128 stands for zero in the data rows.
Some points, each followed by its number:
[133 133 143 125 170 122  82 124  94 124 157 120 117  86  97 209 104 156] 0
[127 124 158 123 142 124 130 143 113 123 122 143 129  90 141 123 149 147] 1
[119 129 142 123 129 122 147 126 114 121 126 151 127 116 126 130 132 144] 2
[104 123  99 141 102 109 126 152 112 136 117 146  96 161 136 186 130 103] 3
[157 104 111 124  93 143 180 128 109 123  77 110 163 116 126  25 140 136] 4
[111 124 115 189 164  96  52 111 150 137 171 167 103 120 154 227 138 122] 5
[127 124 104 123 108 132 127 129 141 129 122 121 132 137 141  93 144 124] 6
[103 137 161  95 113 113 137 126 143 133 124 174 138 123 119 118 151 147] 7
[134 144 165 143 138 122 160 119 127 103 135 155 118 110 102  87 151 142] 8
[144 130 143 101 122 137 133 123 142 125 140 127 138 141 132 130 127 104] 9
[146 138 111  93 114 148 122 136 119 115 119  68 148 135  84  65 128 144] 10
[120 119 142 119 119 139 108 139 125 115 147 130 155 111 106  95 153 138] 11
[129 136 131 148 130 129 133 141 131 109 123 124 123 142 146  68 141 120] 12
[123 126 121 141 139 128 120 134 137 123 139 112 132 138 127 140 141 130] 13
[116 107 141 103 123 114 107 127 137 139 103 158 112 115 117 172 124 139] 14
[118 124 111 115 146 111  98 131 125 131 142 116 119 105 116 167 147 143] 15
Which five points above are nearest to each new point? Their numbers follow each, nearest first.
[146 113 149 115  67 135 188 129 109 116  85 142 143 118 121  38 130 119] 4 12 6 8 2
[ 84 125  62 143 130 120 184 161  87 151  92  64  79 126  85 160  68 132] 3 13 15 2 6
[137 107  83 150 107 106 141 105 176 172 104 163 103 140 225 225 121  88] 3 5 14 13 9
[ 81 128 214  94 129 104 117 115 172 125 126 207 154 128  79  45 189 166] 7 8 11 1 2
[142 148 172 109 141 182 160 147 102  58 148  79 176 150  45   0 139 139] 10 11 4 8 12
[127 103  83 122 161 112  95 124 122 140 125 101 135 110 135 152 148 150] 15 13 6 14 1
[129 130 100 122 106 136 123 125 135 130 134 109 143 123 130  93 150 124] 6 11 13 12 9
[120 144 147 188 156 124  97 126 132 104 170 142 119 131 111 136 151 133] 13 8 15 2 11
[116 107 114 105 107 129 112 128 151 141 116 135 146 119 123 129 154 133] 6 13 11 9 14
[138 114 126 104 124 141 119 133 121 115 130 116 150 102 102  67 164 154] 11 10 6 1 12
[147 134 142 159 104 142 197 140 134  87 128 115 147 165 132  49 170 127] 12 4 8 6 11
[103 138 165  74 113  74 182 112 164 134 126 183 135 128 141 122 152 134] 7 2 9 8 1
[144 155 113 154 116 135 150 132 118 107 131 109 117 149 144  45 133 115] 12 6 8 4 10
[120 112 137 130 114 136 131 135 126 126 138 127 154 117 116  83 146 137] 11 6 12 2 1
[142 135 153  86 147 188 130 131 111  92 150  78 161 134  58  56 108 130] 10 11 9 12 8
[141 143 135 138 121 119 167 121 111 119 137 137 119 116 135 117 122 131] 2 8 1 9 13
[130 102  58 125 164 117  69 118 124 145 134  85 145 103 138 135 145 160] 15 13 6 11 1
[132 133 124 149 106 124 142 133 132 115 109 137 113 154 156  49 129 115] 12 6 8 4 2
[140 125  70  75 116 123  62 124 134 173  99  71 130 117 109 191 107 139] 15 14 13 0 9
[108 106 108 106 122 113  85 112 163 153 109 138  97 133  78 255  99 132] 14 15 3 0 5
[168 120 103  90  71 140 215 141 148 133  52  72 170 173 151  59 149 120] 4 6 10 12 9
[122 121 125 153 147 154  93 144  88 129 126 128 133 132 137 157  90 137] 13 2 15 1 0
[144 146 120 159 111 138 153 140 126 103 137 109 139 152 166   5 163 118] 12 4 6 8 11
[137 124 140 139 128 147 165 119 152 120 127 140 140 151 145 123 130  95] 9 6 13 12 2
[122 135 184 138 134 116 141 111 141 112 141 168 132 120  98  55 157 149] 8 7 11 12 2
[143 136 127 110 127 142 153 123 133 134 128  92 127 125 118 111 104 111] 9 6 13 2 10
[164 147 142  98 116 150 171 117 153 132 144 107 136 120 131  89 116 102] 9 6 12 2 10
[155 149 154 180 146 135 167 125 104  90 144 129 109  89  90  75 136 141] 8 12 2 1 11
[166 167 142 163 123 102 237 110 115  91 139 131  95  74 103  94 149 129] 8 2 1 12 6
[ 94 120 136  86 122 116 113 139 126 147 116 160 151 141 153 171 117 137] 14 7 2 9 15
[185 162 152 220 150 137 198 113  90  86 149 113  91  87  98  69 128 133] 8 12 2 1 13
[152 120  86  88  91 133 137 128 139 146  86  79 146 140 138 109 125 130] 6 10 9 13 4
[109 127  89 114  93 125 180 141  94 153  92  96  88 162  84 153  68 109] 3 2 13 9 6
